[-2.73  0.85 -4.46  0.04  7.97  0.22] ans = 0.85

[-1.78  7.98 -1.05 -2.35 -2.70  0.99  4.08] ans = 4.08

[[ 0.16 -2.72  1.20 -2.01 -1.80  1.79  1.12]
 [-4.13 -6.50  1.78 -1.59 -1.83 -4.24  2.85]
 [ 0.75  0.05 -1.18  0.19  0.14 -4.32 -0.26]] ans = 1.79

[-7.41 -1.14  5.73  4.98 -5.39] ans = 4.98

[-6.37 -3.39  8.37 -6.65] ans = -3.39

[[ 3.01 -2.25 -2.74 -1.96  1.91 -2.11]
 [-4.55  1.66  8.90  1.48 -1.86  4.40]] ans = 4.40

[[-7.99 -3.13  5.90  8.07]
 [-1.21  5.55  5.20 -4.25]] ans = 5.90

[[-5.17  6.81 -7.21 -0.30]
 [-5.01 -2.58 -0.18  3.05]
 [-4.76  5.09  7.60 -4.21]] ans = 6.81

[-5.71 -4.92  2.12 -7.60] ans = -4.92

[ 6.01 -1.36 -2.95 -1.14  1.38  7.58] ans = 6.01
---
 157   656    44   -32
-792    18   200    71
-503    79     2  -883
-> -32

112   91  227   31  132
252  120  223   58  108
-> 132

5  3  4  8  2
6  6  8  9  3
3  5  2  7  2
-> 2

16  75  35   6  45 -> 45

7850  1888  5462  7514 -> 7514

2471  6410  5224  1757  8244
2490  6410  4949  2066  7521
-> 8244

 35   12  -41   28   32 -> 32

97  39  85  31  21  68  40 -> 40
---
 0.20   0.75   0.21  -1.06   6.36   5.17
-1.41  -0.19   7.89  -2.74   3.00  -1.95
→ -1.41

 4.43  -0.44  -2.06  -1.74
 0.58  -0.14  -3.79  -0.34
-6.41   4.13  -0.02  -0.37
→ 0.58

 1.22  -2.23  -0.81   0.58  -0.28   2.27
-3.55   6.77   2.59  -1.58  -0.32  -8.29
 1.18  -2.25  -0.88   0.52   0.24   2.70
→ -3.55

 4.33  -0.94  -6.26   2.02   0.65
-6.40   5.28  -5.35  -3.02  -0.15
 4.38  -3.16   2.13  -6.69   1.78
→ -6.40

-1.25  -3.73  -0.21  -6.41  -1.81
-4.22  -4.51   8.38   8.23   1.44
-4.71  -0.55  -3.39  -8.90   5.44
→ -4.22

-3.40   6.33  -0.62  -4.01  -3.84
-1.80  -1.43  -3.31   2.72  -2.22
-1.27  -0.79   0.40   0.17   1.24
→ -1.80

 2.33   1.62   6.21   3.76  -2.65  -0.34
 2.44   0.21  -6.77  -4.87  -2.70   1.10
→ 2.44

 2.85  -5.51   8.33   0.86
 7.46  -1.96  -4.67  -7.83
 1.19   4.86  -3.65   5.00
→ 7.46

 7.66  -5.80   6.50  -5.30  -1.76  -1.88
 6.30  -5.46  -7.52   0.98  -3.81   7.31
 2.97   5.56   6.84   0.89  -7.47  -3.08
→ 6.30

 5.38  -3.62  -1.10   0.20  -3.88  -1.72  -7.08
 5.25  -3.41  -4.93  -5.72  -4.33  -5.78  -8.24
→ 5.25
---
[[ 1.76  2.16  2.11 -3.11 -7.31]
 [-1.73  0.92  0.61 -0.59 -0.94]
 [-8.73  7.12 -0.13 -2.27  0.65]] ==> 0.61

[[-0.91  0.42  7.09 -7.37]
 [ 1.18 -0.91  0.42  7.09]
 [-1.05  7.09  5.80  4.58]] ==> 0.42

[[ 5.38  1.48 -5.91  7.11]
 [ 6.57 -2.26 -3.67  6.96]
 [-6.62 -5.61  7.45  8.13]] ==> -3.67

[[-0.14 -0.88 -1.06  0.48 -0.87]
 [ 5.68 -0.17 -7.37  2.41 -2.17]
 [-3.24  8.92  6.17 -2.03  3.23]] ==> -7.37

[[-4.98  5.96  5.97 -2.76]
 [ 5.05 -5.42 -2.15  6.08]
 [ 1.77  3.61 -6.45 -1.67]] ==> -2.15

[[ 7.79 -1.64 -2.69  2.70  2.36]
 [ 5.97 -3.82 -1.17  1.62 -0.34]
 [ 3.62 -3.47 -1.45  1.87 -1.99]] ==> -1.17

[[-3.95  0.25  1.61 -1.39  6.78]
 [ 1.20 -1.80  2.29 -4.43  5.09]
 [ 6.61 -1.57  0.76 -4.07 -4.25]] ==> 2.29

[[-0.74  7.16  2.03 -7.19 -7.50 -1.39]
 [ 5.94 -3.35 -6.09  5.55  2.44  6.77]
 [-0.77  0.76  1.45 -1.16 -4.08 -1.10]] ==> -6.09

[[-0.97  0.37 -0.04 -0.70  0.21  2.47  1.82]
 [-3.72  2.21  2.93  2.03  4.64 -4.22 -5.88]
 [-4.97  1.80 -4.86 -2.84 -2.89 -3.38 -6.67]] ==> 2.93
---
[[0.27, 0.81, -4.59, 0.00, -1.03, -7.98, -4.17], [0.02, -3.93, -4.32, 2.46, -2.26, -3.86, -2.13], [1.38, 2.44, 4.22, -1.24, 1.20, 5.58, 3.93]] | -1.03
[[-0.11, -5.98, 2.27, -2.31], [-1.25, -1.11, 1.10, -1.35], [0.53, -7.21, 3.06, -2.93]] | -5.98
[[4.42, 2.92, 2.88, 1.20, 8.25, -6.07, 4.61], [1.60, 1.72, 1.45, 0.09, 1.63, -2.08, -2.49], [1.77, -0.03, -6.20, -4.99, -0.70, -2.60, -7.48]] | 8.25
[[6.42, -1.97, 1.32, -3.14], [5.21, -0.05, -0.24, -3.47], [0.85, -2.28, -3.73, 8.02]] | -1.97
[[4.71, 6.53, -7.18, 6.12, 6.21], [-4.27, -4.25, 5.80, -4.13, 6.29], [4.32, 5.38, 7.15, 5.05, -7.34]] | -7.18
[[4.89, 2.20, 1.46, -0.70, 1.26, 1.40, -1.05], [7.98, -1.79, 2.48, 2.81, 1.17, 3.34, 4.61], [-6.93, -6.42, -6.35, -1.38, -6.37, 2.84, 2.24]] | 1.26
---
[[ 4.73  4.84  5.15 -4.36 -0.87 -3.55  1.36]
 [-0.05  0.76  1.27 -3.92 -3.09 -4.04 -3.08]
 [-7.29 -7.71 -8.29  5.70  1.04  4.69 -1.86]] 4.73

[ 0.00 -1.46  3.12 -5.84 -5.14 -8.57 -1.62] 0.00

[-0.52 -5.69 -5.44 -6.12 -6.45 -7.15] -0.52

[-7.85  0.41  4.36 -2.85 -8.86 -0.94 -1.45] -7.85

[-5.19 -0.90  5.43 -8.61] -5.19

[-5.90 -1.18  4.67  5.14 -0.50 -7.18 -0.11] -5.90
---
-1.125   0.102   0.657   1.496   1.745
 0.429   0.461   0.361  -0.418   1.156
Out: 0.657

-1.175   0.292   1.137  -1.499  -0.615  -0.848   1.623
 0.291  -0.090  -0.471  -0.186  -0.209  -0.256   0.490
Out: -0.615

 0.12   0.14   0.02   0.01
-0.14  -0.13   0.15   0.05
Out: 0.14

 1.361  -1.477  -0.209  -1.141  -0.754  -0.062   0.543
 1.624  -0.692   1.472   1.886  -0.406  -2.020   0.422
Out: -0.754

 0.74  -0.34  -1.65   0.32   1.23   0.62
 0.88  -0.27  -1.88   0.47   1.31   0.78
Out: 0.32

 0.4   1.1   0.7   2.0   0.3
-0.1   0.9  -1.0  -0.4  -1.2
Out: 0.7
---
[[-2.19 -0.57  1.39  1.53  0.33  3.90]
 [ 2.84  1.76 -4.39  1.84 -0.29 -3.14]
 [-0.48 -1.14 -1.26  0.16 -0.06 -6.44]] ans = 1.53

[ 7.62  3.60  1.86 -4.52  1.56] ans = 1.86

[[ 4.99 -2.83 -3.35 -6.68]
 [-7.44 -4.53  8.83  7.77]] ans = -2.83

[-1.07  4.51 -3.40 -7.71] ans = 4.51

[[-3.67 -3.01 -4.83  4.86  6.64  4.43]
 [-2.93  6.92 -1.03  1.16  2.57  0.12]
 [-4.08  5.71 -4.26  4.07  2.89  0.32]] ans = 4.86

[ 7.63  0.63 -2.98  8.51  2.97] ans = -2.98
